The rows of R fall into several groups, and each row is roughly a mix of its group's hidden directions; some rows fit no group.
R:
[[ 32   6 -26 -20   9  -5  49  33 -12  -9  17]
 [  1  -3 -10  25 -55 -36  22 -26  -5  -7   0]
 [  6  -9  52  35 -18  -2  15 -39  14  -7   5]
 [ -1  18  16  17  30  32  37  22  38  -3 -12]
 [-14  59   5 -20 -21   4  -9 -15 -15 -22 -28]
 [  6 -22  50   6 -24   8 -12  -1  49  -9   7]
 [-14   0  12  -6 -15  26  21 -14 -37  37 -40]
 [-16 -27  31  28  17  31 -22  -1  36  23 -10]
 [ 12  25 -21  24  46   7  21  28  26 -15  15]
 [-31 -17 -24 -37  -1 -15   4 -25  -8 -38 -29]
 [-16   7   7 -35   2 -33 -46 -28 -25   6  13]
 [-33 -27  20 -13   0   9  24  14 -31 -44  13]
 [  9  -7 -38 -11 -10  42 -23  24 -10   8  39]
 [  2  47 -11   9  -3  11  18   5 -39 -44  -3]
 [-34  18  -3  -5   5  43  -2   6 -19  -4 -50]
 [  0  -2 -19 -10   1 -10 -19  17  49 -34  40]
 [  4  15  -3  21  21 -61  10 -22 -22  -3 -22]
 [ 14  71  -1  -6 -23 -12   7   8  -7 -17   0]
 [-20  28  13  37   1 -36  27 -18  23 -23 -15]
 [-15  55 -31  -2  14  26   6  20  15 -22  12]
 [ 24 -36 -14 -11   2   0 -29 -17  49  24  -9]
 [-17  -6 -40 -24 -40 -10 -18 -17 -29  26  -2]
 [-14   1  -8 -23   1 -26  -9   5  51 -41  22]
 [ 23 -21  -1 -37  25 -13  24   3 -36  20  32]
 [-13  38 -21   5   9  -8   1 -38  47  -9  19]
 [ 14  11 -41 -41  31 -16 -30  12   3  18   0]
 [  3 -15  25 -30 -41  18  19 -39   7  -7  25]
 [  1  30  21  39   2  34   2 -26  31 -12  24]
 [ 37  41 -17  27  -8 -10  10  22  21  12  29]
 [-11  -5 -39 -39  -6   4 -25  13   8 -26  39]
 [ -6   9 -14 -13  20 -61  -5 -19 -22 -30  -4]
 [-31   8   9  51 -10  -8  32  18  -7 -24 -22]
 [ 15 -16 -22  12  18 -15   1   6   6  54  41]
 [ 23   1  27  46   4 -18   8 -17 -28  29 -27]
 [ 38  36 -23 -10  -6 -43   0   2  12  29   6]
 [-30  21  15 -20  29  -1 -19  52  21   1   6]
 [ 53 -21 -38 -33  15   3  11  -4  10   8   2]
 [ 16   6  32  37  19 -48  10 -19  -4  -3 -24]
 [  9  -4  12  26  31  61 -11  -1  16  -5 -19]
 [  9  -8  39  33 -21   5   6   0  52  17 -10]
 [-15 -21  31   1 -44 -12  37 -32   1 -16   0]
 [-41  40   6  17 -11  20   5  13 -23 -25 -29]
 [-25  -2  17  33  15 -39 -41  19 -14   5 -17]
 [ -2 -19  49 -28   4 -17   4  13 -42  22   6]
 [ 25  15 -29  46   0  17  -2   8  42   5  17]
 [ 25   3 -45  28  -2 -22 -28  10   4   6  38]
 [  3  19  26  32  32 -25  35  -9   7   1 -36]
 [ 30   6   5 -27  26 -46 -22 -28  17  17  -6]
 [-18  -8 -12  22 -29  27  38   4   2   6 -47]
 [ 26  40   6   5  -5  -2 -30 -15  13  49 -20]
 [ 35  47  -9  14  -6 -14  -9   5  13  43  15]
 [-26 -12 -53  -6  -4  33  -7  35 -13   4   8]
 [-38   7  12 -38  -9  -3  11  -7 -39 -37 -11]
 [-38  10  -4   9 -27 -24  45   5  -4 -30 -18]
 [ 37  -9  26  30  22  41  -8  21 -14   2  20]
 [ -2 -24   2 -31 -13 -45 -15 -31 -19  27  18]
 [ 17  12  50  17 -12  27 -18   5   8 -11 -41]
 [ 29 -14  57  28  -2  17   1  31   3   1  -2]
 [ -5  -7 -18 -37   6  13 -22  19  17 -39  41]
 [ 11  -5   6 -30  43  30 -13 -18 -44   8   2]
 [ -3 -15  48 -22   5  54   7   9  -7 -10  -5]
 [ -6  -6  -7  13 -39 -15 -30 -54   2   0 -22]
 [ 23 -43 -23  21  18  -4 -11  -6  39  32  -1]
 [ 19  -3 -21  -6 -39 -56   0 -18  12  -4  19]
 [-19  62  -2  -9 -17  18 -17 -21 -11  -6 -21]
 [ -5 -48  -5  10   1 -32  -6  24 -31  19 -31]
 [ 27   5  -2  50   4 -31  -8   5  42   2  16]
 [-17  -1  -6  -5 -15   7 -51 -40  11   4 -38]
 [-20 -61 -22  -3 -30   2  -4 -19  -2  20  10]
 [ 17   4 -17 -48  37  20   8   7 -39   2  -2]
 [-36   6 -33 -47 -14   8   5   8  32 -15   8]
 [-20  -4  10 -52  -6 -30   8 -10 -34 -22 -21]
 [  5   9  21  48   9  13 -12 -38  36   4  18]
 [  3  20  19  40  21 -17  36  -3  30   9 -31]
 [-23 -37 -23 -40   8 -23  -4 -30  -5  -6 -27]
 [ 14  -6   0 -35  -2 -34 -18 -25   7  12 -50]
 [  3  51  28 -15  -3 -13  34   5  -1 -35 -10]
 [-39   8  17 -11 -11  29  -1 -10 -20 -48 -25]
 [ -2  51 -30  -3 -18 -10  22   9  -2 -38  19]
 [ -4  11  21   6  18  13  35   5 -60  -8  21]
 [-15  26  18  32 -15  49  22  16  -3 -26  11]
 [-27 -21   0 -53 -39   8 -20 -14 -14  -4   1]
 [ 16  15   9  32  36 -52  11 -12 -10 -13 -13]
 [-18  16   6  17 -10 -15  33  -8  50  17 -34]
 [-18 -13   2  26 -47 -10   3 -45 -13   7 -25]
 [  2 -30  -7   2 -22 -13  -6   5   5   4 -68]
 [-12 -20   7  -1 -17  -7 -42 -55  -4  17 -17]
 [  4 -17 -17 -42  -2 -26 -44 -20  21  22  -6]
 [  1  53 -17  10  -8   8   4   5 -21 -49 -10]
 [ 20  -2  -4   8  23  52  31  -9 -37  -7 -14]
 [-19 -29 -12  43  -5  -6 -11 -40  31  16  12]
 [-24  -6  37 -14 -26 -16  17 -29   3  11 -45]
 [ -2  -9   8  -6  18  13  57  32 -33  12  12]
 [ -5  27 -52 -11   3 -25   8  -8  -3  24  37]
 [-10  45  22  -8 -17  -9  39 -17  15 -36   2]
 [ 25  -4 -14 -19  41  49  22  21 -10   1 -11]
 [-30 -24  -4  52 -22  15   8 -28  21   1  13]
 [ 25  17 -42  48  13  -2   2  15  -2  28  13]
 [ 38  36  29 -33  25 -17  -3  17 -13  -7 -15]
 [-25 -10  32  28  -1  52   2  13 -10 -28   5]
 [ 12  23 -28 -14 -29 -46 -28 -12  19 -21   6]
 [-10   7 -17  -1  -9  -7  36  23  -8 -57  27]
 [ 18  47  33  21  23 -18   2 -23  27 -13  -2]
 [ 22 -50   1  37  13  17   0  12  37  -1  -1]
 [-50 -18  21   2 -30 -23 -12 -18  -8  30 -16]
 [ 20   6 -31 -16  38 -14 -41 -12  22  27   8]
 [ 14  39   7  36  43 -18 -19  -7  26   2  -6]
 [ -3 -18  48  24   1  29  14  33 -17 -17  21]
 [ 16 -56   0  29  14   5  17  24  22 -11  20]
 [-14  12   7 -28 -16  -5   1 -12  -7 -52 -44]
 [ -9  29  21  54  16 -27  14  -2  14 -16 -20]
 [ 13  11  -3  34  25  28 -33 -22  32  16  25]
 [-21 -19  35  -9  12 -33 -25  10  14  28  36]
 [  5  23 -15 -13  12   9  49  44 -24 -17   4]
 [ -6 -10  45  -1 -14  17  15 -20 -30  24 -40]
 [ 36   2  21 -11  11  52 -28   6  -6  13  25]
 [ -2  25  14 -10  -9  12 -34 -31   6   8 -55]
 [  8 -15 -35 -14 -24 -17 -43  -5 -29   1  32]
 [-23  -4   2  42 -12  36  15  40 -24 -13  -7]
 [-41   9  20  -6 -26 -51   3   8 -21   8  20]
 [ 24   1 -11 -30  36  33   7 -14 -47  -2  -3]
 [-28  14  -8   3 -28  44  30  26 -14 -27   9]
 [-18 -16  37  42 -11 -18  -1  11  36  12  26]]
In each list below, three rows fit none of the groups, and each other row fits one group, some only roughly. Which are they? Name them in the order they come.
  * z897: [  0  -8 -18 -44  29  18  20  42   0  19 -17]
  * z868: [ -2  40  10 -13 -19 -16  31  23 -30 -23  31]
  * z307: [-34  16   7 -34  16 -22  19  -1  29 -40 -11]
  * z430: [ -8 -17  66  -4  -3  -1  11 -21  -1 -10 -30]
  * z646: [-31   0 -61  18  14   7 -20   0  20  16   6]
  * z66: [-27  24 -41 -34  35  -3 -19  -4  15  -4 -18]
  * z410: [  0 -23  22 -18 -46 -30 -35 -19  14 -12   8]
  * z213: [ -8  -3 -43  18  24 -13 -31 -25  33  23  13]
  * z8: [-34 -15  39   2 -44   5  12 -17  -4  27 -16]
  * z259: [ 26 -22  10  30 -34  25 -29   6  15  29  21]
  * z556: [  7 -20   2 -39  19 -21  16  40   6  28  31]
  * z841: [-11  12 -24  49   3 -42 -29  -3   8  16  13]
 | z66, z8, z841
  * z227: [ -6   5 -19 -70 -18  -6  12 -12   6 -12  15]
  * z568: [ 14 -42   7  28  -4  20 -22 -36  28  19 -13]
  * z740: [-36 -19   5 -30 -27 -38  11  -4 -12  36  -5]
  * z414: [-45  25   1 -24  -9  20 -18 -38 -22  -2 -22]
  * z12: [ -3  33  -2  -6  38  34 -27  33  19 -20 -11]
  * z237: [  8 -24  22  -5 -22  42   1 -32  -2  39 -20]
  * z302: [-17 -26  10  27 -13  43  23 -17 -10  18 -35]
  * z615: [  3 -23   5 -29  43  30  21  30  -9  28   1]
  * z688: [ 28  -4 -36 -31  -8 -36 -30  15 -23   9  16]
  * z183: [  2  22  -5  54  31  25 -22  29   3   5   1]
  * z244: [ 26 -13 -12  28 -23  34 -23  22   9  28  30]
  * z735: [-36 -30 -33 -18 -39  15  21  14 -17  -5   2]
  * z492: [-17 -24 -30 -11   6 -47  29  21 -24 -15 -13]
 | z237, z688, z492
  * z156: [ 23  -1   7   3  14  -4 -56 -39  22  -6  18]
  * z593: [-20  10 -21  48  26 -34   3 -15  28  -1 -13]
  * z726: [ 20  -3  41  45  25 -22 -10   8 -11   9 -27]
  * z32: [  7  28 -24  46 -18   3  35  -4 -32 -16   1]
  * z376: [ 24   0  20  28 -11  -5  21  12 -55  29  -1]
  * z886: [ 52  12 -15 -13  27 -22   8  12  23  11  32]
  * z261: [  9 -29  21 -27 -17  33 -35   9 -10 -19  34]
  * z284: [ 37  11  42  17  30   5 -27 -27  13  10  11]
  * z145: [ 24 -26 -29 -19  26  27  13  28  29  13 -22]
  * z345: [ 41   1  24  21 -10  -1 -16  -2  34 -11 -46]
  * z677: [  3 -37 -30 -41 -10  -5 -19 -29   9  26  18]
 | z32, z376, z886
  * z89: [ -6   1  12  -1 -19 -25 -30 -51 -40  -3   9]
  * z627: [ 34 -17  41  25  13 -28 -22 -12 -25 -17  11]
  * z517: [-47  -9  36 -14   0  26  -6  -3 -42  -6   0]
  * z538: [ 25  52 -25 -13  -5 -22 -12   1 -38  -6   6]
  * z500: [-27 -16 -47 -43 -18 -19  14  16 -13  -4  -4]
  * z554: [ -8   4   2  -7  -4 -21 -32  -1  63 -26  -1]
  * z939: [ -3 -41  18   2   1  21 -21 -19  21  -9 -50]
  * z650: [  2   9  17  41  16 -38  45   9   3 -18 -13]
  * z777: [-46  31  18  28 -14   5 -18  19  21 -23 -17]
  * z262: [  8 -57   2 -29  11 -32   2 -12   1  -2 -30]
 | z538, z554, z650
  * z36: [-13  -4 -23  -9  -4 -26  35 -26  -2 -18 -51]
  * z489: [ -2  -8  -9 -41  35  19  25  37 -24  17  -7]
  * z976: [-14  19 -25   9 -27  11 -23 -17  26 -16 -50]
  * z333: [ 14 -18  -4 -57  -9 -41  -3 -27   2  11  -3]
  * z49: [-21 -10 -13 -30 -33 -22  23 -43  22 -10  13]
  * z483: [-35   1  36  42   5  41   2   0  -8   1 -18]
  * z313: [-45  12  -5 -18  -7   9  19  -1 -36 -41  18]
  * z614: [ 32 -26  36  14   9 -26 -27   7  24  24  22]
  * z805: [ -2 -42  13  -2 -39   2  -3   0 -53  -6   1]
  * z673: [ 32 -13  -2  46 -23  18 -20   9   8  36  19]
  * z728: [  9 -21  21  -9 -28  60   0  -6  -9   3  29]
  * z665: [ 15 -22  32  23 -24 -17 -20 -22 -38  26 -15]
  * z575: [-42 -21  39  23  10  10 -31  -9  12  23 -13]
  * z831: [ -7  20  -4  -4  40 -42  20 -11 -31 -22 -22]
  * z312: [ 20  15 -21 -71   8  -2 -11   7  -6   3   6]
 | z36, z614, z805
  * z99: [  9  22 -13 -42  24 -29 -27  21   3 -12  34]
  * z564: [  6 -23  68  -7 -14  -4  -9 -10  15 -21 -10]
  * z890: [ 20   6  -1  31   4  47   2 -36 -24 -22 -18]
  * z311: [ -4 -19  24 -39 -13 -24   3 -47 -25  15  -9]
  * z88: [  5  38  23 -10  14 -45  11  40   7   8  14]
  * z100: [  5  24 -35   5 -35  -7  41  27   9 -21 -18]
  * z570: [-14 -27 -12  44  30   7 -29  -7  38   9  -7]
  * z636: [ 27  -3  14  25   5  15 -33 -11  36  22 -40]
  * z606: [ 38   9 -31 -51  27  -1 -13  14  11  -5   5]
  * z746: [ -3 -32  19   4   5 -10 -42 -15  45  28   3]
  * z778: [ 35  -9  19 -24  12  -7 -25 -43  24  21  20]
 | z311, z88, z570
  * z447: [ -1  24  16  -1  10  -8  34  -5 -56   6 -30]
  * z250: [-10 -16 -15  42 -21  32  22   0  26 -32 -18]
  * z686: [  6 -14  -1  27 -42 -29 -21 -38  30   0   2]
  * z51: [ 32  42  35 -38   7  -8   4 -18   7 -12  14]
  * z527: [ 15  -9 -18  31   8  22 -25 -16  45  27 -24]
  * z325: [ -2 -32  -3  19  10 -16   1 -14  66  -2  -5]
  * z165: [-13   3  17  34 -23 -12  44 -14 -41 -12  11]
  * z702: [-42  33  -8 -32 -20 -33 -18   1 -16  -8 -15]
  * z793: [ 12  21 -35  34  18  35  16  30   8  23  10]
  * z880: [  4 -14   3  19 -48 -23 -16 -26  -9  40 -16]
  * z65: [ 14 -17   1  45  23  37 -30  24  -6  22   1]
  * z272: [-42  21   3 -17   3  14  -2  -9 -57   1 -18]
  * z355: [-11   1  10  40 -38 -38  32  11   9  -2  19]
  * z421: [-23  -6 -34 -17  10   5 -29 -44   9  29 -24]
  * z426: [ 19  31  36 -11 -19 -16  19  29 -27 -32   7]
 | z447, z250, z325
  * z638: [  0 -53   2  -8 -35  34  -1 -12  -8  21  20]
  * z923: [ 25  27 -14 -23  -8 -43 -13 -14 -25 -20  31]
  * z891: [ 31 -26  18 -37  -9  41 -19   0 -20  12  20]
  * z643: [ 13 -19  18   6  -5  23 -29 -13  23 -13 -57]
  * z892: [ 17  42  -4 -24   2 -30 -32   4   4 -14 -39]
  * z58: [  2 -14  18  19 -17  44  -3  20  22  34  36]
  * z706: [ 19  36   2   5   0 -10   2  12 -12  56  34]
  * z602: [  8 -21  16  17 -53  13 -19  -4  30  33   1]
  * z943: [  7 -12 -19  -3 -21  -2 -30  19  47 -13  41]
  * z844: [ 20   5  29  51 -14  -1   6  30  18  31   3]
  * z149: [-13 -10  18   1 -40 -42  -6 -27  34   8 -18]
 | z892, z58, z844
  * z840: [ 17 -20  40  27  -7   3 -13 -31  26 -28 -25]
  * z911: [-21   3  37   1  -4  -4  25  -7  54  -6 -30]
  * z482: [ -1  13  -4 -12 -19 -30  -6 -41 -53 -10  11]
  * z714: [ -2 -26 -36  22  11 -48 -15 -31   1  10  11]
  * z971: [  3  13   2  17  29  50  34  18 -15  21 -20]
  * z753: [ 32 -11   8  -6  -8  18 -27  14 -42  42  14]
  * z791: [ 26  20 -10 -27  50  30   4  24 -12 -14  10]
  * z626: [ 18 -13  33   6  21  26  -6   1 -60  -1  -4]
  * z875: [ 24  15 -44  27   2  -6  -4  -5  38  29  20]
  * z572: [ 22 -36  -1 -10   1 -25  15  24  41  23  29]
  * z776: [ 19   1  -7  53 -22   1   0  -1  23  46  -2]
  * z85: [  3  16 -32  -4  34 -48 -19 -17  25  12 -11]
 | z840, z714, z753
  * z621: [-16   2 -31 -25  10 -57   3  17  -6  -1 -30]
  * z283: [ 25 -24  24  18   7  13 -29 -10  27  30 -37]
  * z348: [-25  -3  46 -23 -13   1  -3 -23 -34  27 -20]
  * z788: [ 13 -24   7  36   6  46 -13 -40   8  -5 -18]
  * z13: [  6  11  -4 -19  17  27 -37 -44 -30  -3 -24]
  * z818: [-26  20 -57   8  23 -27  -9   1  25   2  -5]
  * z192: [  2  -3  33 -28  -1 -28   2  -9  15  -5 -58]
  * z407: [ -1   0 -20 -21 -17  60  -4  14 -22  29   8]
  * z768: [ -8  22   3  12  -7  13 -25 -48 -41 -25 -15]
  * z600: [-28   7  30  21 -30  37 -11  -5   7 -37 -17]
 | z348, z192, z600
  * z929: [  8 -41  15  18 -18  22 -17 -38  12  22  29]
  * z142: [ 35  -1  28  38 -13  22   6  20  38   9 -17]
  * z769: [ 24  13 -48 -33 -23 -25  16  -3 -12 -24  -8]
  * z449: [ 26 -48  35  13 -16  20 -16 -21  -7  23   9]
  * z573: [-19  28 -24  21  16  -8  55  18  11  -9  17]
  * z963: [ 19 -21 -41  -3   5 -33  29  14  16  -5  36]
  * z756: [ -8  -1  42  25 -23   0  31  23 -29 -25 -21]
  * z781: [ 25 -27 -29  -3 -33   5  -1 -35  11  12 -40]
  * z950: [ 25   3   3 -21  18  37 -23  43 -34   6   0]
  * z353: [  2  33  30   8 -21  10  20  24 -16 -49  -5]
  * z867: [-29 -12 -10 -34 -53 -12 -10 -18  26   9  -5]
  * z723: [ 33 -15 -29 -24  27  26  -3  22  39   8 -11]
  * z814: [  1 -55  15   9  22   1   8  15  -8  33  33]
  * z157: [ 13  -2  -9  42  41   4 -41  -3  17  26   2]
  * z752: [-20  -8  38  33 -50   9   5  17  22   1  -3]
 | z142, z573, z752
  * z339: [  3  10  34  15  46  39  -6   6 -25  -9  20]
  * z644: [-23 -18   3  15 -19  15 -33 -24  34  16 -40]
  * z549: [  8  24  33   6 -15   0  26  37 -21 -38  21]
  * z216: [-10  28  -5   4  19 -39  25  10  30   3 -44]
  * z379: [ 28 -48  32 -15 -12  16 -17 -22 -11  23  13]
  * z823: [ 46 -27   8   4   6 -26 -11   3  32  23 -32]
  * z887: [ -6   4  11  29  35 -18  51  -2 -28  -4  19]
  * z196: [ 26   1  24  13  51  14   3  12 -34 -26  13]
  * z127: [-11  19 -24 -23 -36 -18 -23 -36 -17  31   6]
  * z86: [-14 -31  25  46 -23  30  14  16 -22  -3  -4]
  * z894: [-18  13  -3 -31 -24 -42  39 -19   6 -22 -11]
  * z305: [ 15  24  25 -41 -11 -43   8   7 -31   8 -11]
  * z258: [ 39   6  32 -58  -2  -1  -7  -1 -16   5   5]
  * z21: [ 18 -17   4  40   8  35 -23  -5  40  11 -23]
  * z406: [  3  21  -1  44 -32  -9  43  18   0 -27   7]
 | z216, z887, z127
  * z341: [-13  -5  37 -19 -21  -8  20 -45 -24 -29  -9]
  * z369: [-33  -2 -10 -23 -41 -20   6 -29  -1  24 -33]
  * z850: [ 32 -14  53  32  13 -26 -15  -8  -1  -9   8]
  * z904: [ -5 -24  45 -17 -22  47   2  -3 -13  15 -19]
  * z536: [-11 -23  22 -45 -17  38 -16  -3 -34  -8   4]
  * z248: [ 17   3 -12 -49  11 -25   2 -18 -46   2  17]
  * z37: [-26 -14 -20  46  11 -44  -5  -4  17  10 -21]
  * z914: [ 18  21 -17  14  -1 -15  26  30  -4   7  56]
  * z649: [-12  23  16 -11 -16  -3  30  24 -27 -51  14]
  * z557: [-38 -27 -15  17 -10  45  -3  -8  25   3  30]
  * z812: [ 14  -7  55  15   3  23 -23   7 -10  39 -12]
  * z569: [  5 -31  47  41 -24  24   7  -7 -14   1   1]
  * z864: [-17  -4  19   6  37 -55 -28 -13  14  10   5]
  * z954: [  1 -46  38  10 -33  -7  26 -26 -13   4  -5]
  * z684: [ -7 -53  -8  -8 -32  37 -10  -5 -13  15  21]
 | z341, z557, z864
